(in the rows, 128 means zero)
A state moves one step at a time under one of 7 hidden systems, and each row is a state written as 18 numbers. Each run below is a few steps of one system.
trace 1, Lirub:
[[179 132 143 107 108  51 114 138 139 116 152 173 126 115 119  73 122 135]
 [135 117  85  92 125 171 115 136 171  70 110 153 113 144 180 113 111 103]
 [112 112  83  96 116 125 145 170  93 154  86  80 153 142 144  86 139 168]
 [149 162 199  88 115 149 146 185 118 103 135 127 128 138 111 153 135 171]
 [132 127 109 134 138  65 123 155 120 118 200 173 119 173 167 134 112 141]
 [172  92 131  68 136 104 125 127 152 117 102 116  80 133 144  86 125  77]
 [124 125 102 127 100 158 116 192 116 121  75 133 141  89 183 119  88 140]
 [137 156 120  81 127 118 169 167 139 128 119 157 174 137  86  99 159 180]]
trace 2, nivi:
[[121 101 142 147 120  67 130 141  65 188 114  78 137 109 113 116 125 135]
 [177 139 140  71 146 105 167 141 172 142  97 164 124 110  91  88 147 118]
 [ 94 131  68 149 167 131 175 151 115 192 131 119 145 154 134 139 136 154]
 [182 179 170 133 119 162 144 142 151 156 143 127  78 114 138 100 111 171]
 [ 91 155 109 177 124 161 136 142 133 135 107 173 188  84 111 165 125 143]
 [146 144 115 168  87 106  90  78 131 142 158 114 120 112 127  60 124 158]
 [109 124 129 122 134 184 139  75 157 121  78 105 150 105  73 136 163  95]
 [115 119 160 140 114  71 125 123  64 173 146  79 142 131  89 119 149 153]]
trace 3, Gefam, 8 rows:
[[137 130 124 151  96 181  97 151 131 119  87 115 105  80 186 117  82 123]
 [134 130 186 134 110  64 127 148  86 148 126 139 164  88  76 133 139 141]
 [ 98 131  94  91 142 144 140 115 148  79 158 143 156 197 110 145 167 140]
 [131 109  83 146 136 151 126 111 124 169 114  69  77 140 183 100 107 116]
 [172 150 211 125 113 134 126 163 131 128 113 144 106  71 117 137 103 128]
 [ 89 115 119 143 135  74 113 122 111  97 168 173 180 145 101 170 144 118]
 [121 106  60  80 154 150 158 110 160 140  90 108 121 159 130  90 151 108]
 [141 156 141 153  96 169 119 176 112 148 114 111 106  96 179 119  84 171]]
trace 4, Zani:
[[121 160  94 162  97 142 102  81 163 107 139 168 170  99 104  93 139 151]
 [ 99 134  83 168 121 114 127  80 104 171 155  89 147 151 107  97 154 166]
 [135 123 174 121 124 136 129  65 120 149 119  63 108 129  69 110 164 117]
 [107 105 148 166 167 133 131  83 129 153 120 118 112 109 108 185 131  56]
 [120 103  92 112 155 123 151 122 159 145  65 159 159  89 100 117 140  76]
 [108 170 106 144 149 168 175 150 150 155 109 165 175 110  92 147 149 162]
 [164 168 135 154 132  97 162 133 134 203 145 139 116 101 106  88 128 169]
 [165 164 139 153 136 154 125  65 181 137 170 144  83 133 118 106 132 128]]
trace 5, poto:
[[130 119 153 161 151  97 108 126 137 106 175 179 104 129 152 186 101  80]
 [131 120  61 141 150 130 133  99 182 137 103 180 136 101 137 101 119  80]
 [104 167 120 157 116 207 146 121 144 144  90 121 161  90 103 130 136 160]
 [137 162 157 165  86 106 110 125  92 150 171 110 138 119 108  98 131 197]
 [146 130 151 114 149 107 130  81 138 123 196 112  83 193 117 127 150 127]
 [104  73 105 136 156 125 115  88 112 142 107  80 107 138 144 147 127  59]
 [129 109 157 115 137 114 145 139 124 145  63 136 161  63  77 142 141  89]
 [ 99 151 118 147 143 101 159 176 113 145 149 182 186 127 102 167 135 168]]
trace 6, vono:
[[120 127  39 128 102 142 112 115 152 113 113 135 148 131 162  59 120 148]
 [ 96 161 105 132 126 188 140 117 131 114 164 105 142 190 125 140 155 188]
 [139 154 192 148 142 107 148  94 117 162 176 117 113 139  69 148 156 144]
 [156 108 164 131 156  92 116  97 156 121 134 164  97 103 117 152 118  52]
 [118  69 100 101 115 109  94 131 107  95  97 100 115 134 179 118 104  80]
 [116 130 126  79  86 161 123 167 107  87  82  98 168 128 123 102 141 171]
 [105 159 121 135 145 126 178 164 124 164 121 155 183 120  80 148 151 170]
 [156 149 128 150 179 129 175 130 162 200 144 150  82 125 141 135 112 119]]
trace 7, Robir (8 x 18):
[[147 138 108 100 176 159 166 153 168 136 145 145  76 175 170 148 116 117]
 [156 133 116 111  92 150 109 166 124 116 115 101  92 133 194  75  93 163]
 [154 137 159 126  93 136  87 135 155  67 117 183 134  78 136 118 103 111]
 [120 147 106 141 117 134 102  71 159  78 188 165 140 165 113 122 152 140]
 [118 152 171  99 114 183 138 114 119 106 135  78 134 166  86 136 169 170]
 [ 99 102 176 128 111 105 105 162  62 103 137  99 144 134 131 187 122 129]
 [161 118 177 115 155  48 138 135 125 145 173 153  98 144 109 142 132 104]
 [141 104 108  81 171 146 152 128 154 130 126 108  72 184 164 137 129  88]]
trace 8, Lirub, 8 rows:
[[167 131 161 100 119 179 120  98 154 121 105  77  68 126 133 102 129 107]
 [103 136 104 176  76 122  88 147  87 121 132 126 167 101 157 112 103 176]
 [130 130 147  74 129 115 137 104 152  84 133 145 158 153  61 114 180 129]
 [ 89 102 106 142 151 156 122 140 103 115 150 102 105 178 187 186 108 109]
 [149 102 165 112 126  57 138 142  89 174 102 105 133  93  91 106 135 112]
 [138 148 151 142 136 165 124 155 168  89 124 197 127  96 145 174 102 109]
 [116 123  42 133 158  97 162 116 147 178 130 145 142 149 127  91 145 134]
 [161 151 176 109 125 200 140 119 147 134 103  76  74 122 129 122 127 133]]
trace 9, Zani (8 x 18):
[[161 152 130 118 144 109 179 173 132 201 108 132 121 109 115  93 131 165]
 [170 183 170 152 133 162 135 109 177 128 169 164  91 115 117 131 120 142]
 [140 125  74 179 129 119 100  91 153 155 147 141  91 115 177  94  94 111]
 [115 134 100 130  84 177  93  75 146  86 102 108 154 113 116  81 145 139]
 [ 81 122 125 181 112 114 109  99  71 154 143  85 167 123 103 148 144 148]
 [139 101 157  91 142  74 142  93 118 144 124 103 131 138  62 111 170 101]
 [108 121 136 127 192 165 169 117 144 152 123 125 108 153 115 196 142  84]
 [149 122 121 121 145 132 157 164 149 170  57 146 124  66 130 118 105  97]]
trace 10, Robir, 8 rows:
[[113 132 160  83 154 133 164 173 133  99 115 161 165 142  87 178 154 121]
 [113 132 115 145 149 101 142 165 101 144 190 134 109 187 172 160 110 164]
 [185 139 192 113 128 139 134 147 133 153 121 102  58 110 147 116 103 125]
 [129  82 103 120 112 119  76 112 136  78 118 133 107 126 180 117  99  69]
 [153 142 112  75 109 109 131 123 170  89 127 168 155 136  98  68 158 148]
 [ 92 157 120 124 132 201 142 151 141  85 137 149 155 157 136 181 133 157]
 [135 158 171 158  90 110 105 145  84 134 180 105 121 137 135 128 116 192]
 [149 117 208 133 139 129 108 100 131 113 136 120  84 107 110 173 123  70]]
trace 11, poto:
[[ 91 119  87 118 178 113 175 165 121 145 145 153 150 179 139 174 139 132]
 [157 132 123 134 152 136 159 177 132 188  94 120  86 100 170 122  91 124]
 [144 159 187 167 120 154 111 137 150 103 146 179 114  85 135 170  98 120]
 [122 141  66 165 114 105 102  89 161 115 163 177 147 122 143  86 119 138]
 [122 152 102 120 127 204 145  78 163 136 109  88 119 142 107  99 156 145]
 [107 120 166 158  90 127  99 106  65 141 126  54 135 112 112 127 132 151]
 [150 114 175  91 136  51 132 113 114 124 163 131 126 153  76 119 161 115]
 [ 89  89  84 113 179 115 157 135 118 138 131 123 129 181 146 177 140  90]]
trace 12, nivi, 8 rows:
[[ 88  88  79 161 151  98 134 142 100 172  91 128 154 103 143 149 115  92]
 [181 129 127  83 103 116 129 146 141 136 107 100  90 124 146  49 121 148]
 [ 88 142 101 100 152 176 173 154 140 116 106 143 177 154 104 162 160 151]
 [147 165 152 169 120 108 121 122 114 150 210 125  93 159 139 125 120 178]
 [131 141 148 158 146 172 127 110 175 117 103 173 126  79 118 165 112  77]
 [103 102  99 170  90  92  88 124  74 147 115  91 149  99 149  98 110 140]
 [161 131 137  63 115 141 132 104 168  90  96 127 129 127  90  76 161 120]
 [ 75 118 110 137 158 120 156 127  88 154 150  93 157 182 101 172 161 142]]
trace 13, vono:
[[161 149 105  86 122 140 141 107 160 120 154 112  95 177 133  64 148 163]
 [100 138 171 148 134 139 123 135 105  93 179 143 139 162 119 207 131 137]
 [174 112 166 103 127  41 130 122 115 159 137 124 110 117  99  84 136 118]
 [130 112 121  98 138 142 120 158 164  67 113 187 131 121 161 159 102  82]
 [110 101 101 112 110  92 126 173  69 149 119  77 139 151 163 105 121 160]
 [157 183 159 107 107 170 146 164 161 106 120 168 141 105 111 113 129 178]
 [105 133  97 182 159  73 142 140 107 177 176 167 148 135 135 161 118 134]
 [187 143 135 111 127 139 125 113 170 132 152 127  53 144 164  76 112 130]]
trace 14, Gefam (8 x 18):
[[125 117 139 143 118 105 135 166  77 192  83  92 141  74 126 119 113 140]
 [134 169 170 100 136 127 163 162 137 107 164 164 149 163  91 156 153 174]
 [113 113  70 156 150 108 117  80 138 136 185 124  97 182 167 123 126 115]
 [176 128 148 109 121 155 121 121 167 131  77 122  84  76 142  90 106  88]
 [104 126 154 162  91 105  97 159  90 102 124 155 184  81 120 159 111 144]
 [111 119 102  86 150  95 163 108 124 142 129 112 163 173  73 111 183 140]
 [125 145  99 126 123 205 131 134 144 120 135  94  88 168 188 125 112 156]
 [166 127 187 163 124  86 112 124 107 171 139 115  86  86 127 125  97 112]]

Which system made each of these runs?
trace 15:
[[150 124 194 140 103  82  81  91 113  95 180 130 109 128 108 131 127 119]
 [104  83  80 113 157 112 115  97 131 106 146 118 104 183 163 142 132  76]]
	Zani
trace 16:
[[128 174 176 127 124 181 134 130 150  82 158 154 139 146 101 172 141 160]
 [132 110 143 149 153  39 137 113  95 179 163 133 127 132  95 138 134 112]]
	vono
trace 17, 2 rows:
[[168 114 174 106 103 140  94 125 147  93  90 127  98  77 137 110 103  84]
 [113 108  78 115 116 103  94  92 156  66 150 171 157 156 132 106 137 106]]
	Robir
trace 18, 2 rows:
[[129 149 103 172 121 172 114 161 137 135 141 141 101 117 204 143  76 144]
 [173 147 151 156  85 126  83  89 147 124 135 131 101  82 133  66 112 136]]
	Robir
trace 19, 2 rows:
[[134 148 178 139 118 155 121 177 104 110 164 117  96 148 171 175  95 159]
 [161 103 141 102 107  71  87 156 121  92 144 147  98 128 177 101  91 107]]
	Zani
trace 20:
[[107 119  96 158 165  97 166 170 101 202 121 123 134 122 144 149 114 132]
 [175 164 142 144 115 177 125 131 165 146 119 129  76  94 163  96  97 144]]
	vono
trace 21:
[[136 157 107 157 123 164 114 125 149 114 184 138  83 167 190 129 102 160]
 [155 119 131 141  98 161  82  69 154 107 122 102  80 110 153  87 112  96]]
	poto
trace 22, 2 rows:
[[110  98 118 139 150 130 112 155 119 100 153 145 102 161 193 185  95  92]
 [161 114 105 113 128 127 120 137 172 125  76 168 115  73 150  90 100  86]]
	poto
trace 23:
[[119 151 170 163  93  88 107 144  89 119 153 152 178  94  94 141 130 169]
 [144 125 100 145 141  91 116  61 174 129 142 172 128 111 101  92 139  87]]
	nivi
trace 24 (2 x 18):
[[110 126  89 180 113 140 115  71 120 178 104  96 143  88 111  94 136 124]
 [133 156 181 136 131 128 148  93 119 161 137 104 146 117  50 132 172 153]]
	poto
trace 25, 2 rows:
[[150 125 187  79 120 173 129 156 121 105  97  77  87 134 143 142 121 122]
 [116 133 115 152 107  69 115 185  88 134 153 165 165 116 151 131 103 170]]
	Lirub
trace 26 (2 x 18):
[[142 119 115  70 144  81 168 131 123 153 131 102 130 174  92  84 166 146]
 [137 151 183 127 157 191 157 127 140 146 137  94  75 147 127 178 129 123]]
	Zani
trace 27, 2 rows:
[[109 125 166 183 142 125 103  85 118 117 179 135 112 134 123 191 119  95]
 [127  76  70  95 144  86 128 115 136 130  86 125 130 126 134  92 133  72]]
	Zani
trace 28, 2 rows:
[[127 162 132 160 108 204 106  64 166 100 141 119 117 124 120 122 137 138]
 [ 99 121 143 135  81 140  88  88  87  94 124  81 166 129  95 119 156 149]]
	Robir
trace 29, 2 rows:
[[124  85 125  79 150 134 129  84 137 106 111  80  99 169 120 129 153  72]
 [ 95  80 130 114 128 115 122 152  86 129  62 102 167  98 117 155 131  89]]
	poto
trace 30 (2 x 18):
[[133 118 108 144  96 118 117 115 105 174  83  77 139  85 123  61 127 144]
 [113 150 175 156 119 138 112  73 130 104 161 136 154 124  61 157 161 129]]
	Zani
trace 31:
[[127 165 155 122 104 156 130  96 126 109 165  93 134 170  90 111 166 188]
 [112 114 149 143 109 109  83  98  94  85 194 100 110 178 146 148 127 134]]
	Lirub
trace 32, 2 rows:
[[114 120 154 166 120 127 109 146  68 157 153  69  96 142 168 157 101 144]
 [177 114 179 111 138  76 116 107 152 120 144 158  89 110 113 116 125  75]]
	poto
trace 33, 2 rows:
[[138 141 132 167  97 185  97 107 120 139 124  76  88 113 173 107  98 144]
 [126 144 134 138  73 103  94 104 112 108 133 129 179 100  90  82 149 170]]
	Lirub
trace 34, 2 rows:
[[125 136 152 116  94 121  95 150 134  47 136 186 172 115 123 146 123 132]
 [ 97  93  57  94 167 105 151 137 135 115 130 141 148 186 139 137 150 104]]
	Lirub
trace 35 (2 x 18):
[[151 118 110 148  88  90  73 100 136 115 118 146 131  77 143  68 104 112]
 [100  96  82  93 123 158 126  92 135 108  72  86 155 138 105  97 163 103]]
	nivi
trace 36 (2 x 18):
[[131 112 107 109 130  78 126 184 136  95 127 206 156 110 149 133 107 113]
 [131 111  61  94 115  79 136 156 132 128 117 145 160 139 140  63 135 154]]
	Gefam
trace 37, 2 rows:
[[110 106 143 155 135  93  93 132 111  90 177 165 125 144 156 186 105  93]
 [124  90  75  60 130 109 129 155 134  94  98 122 139 160 154  89 135 117]]
	Zani
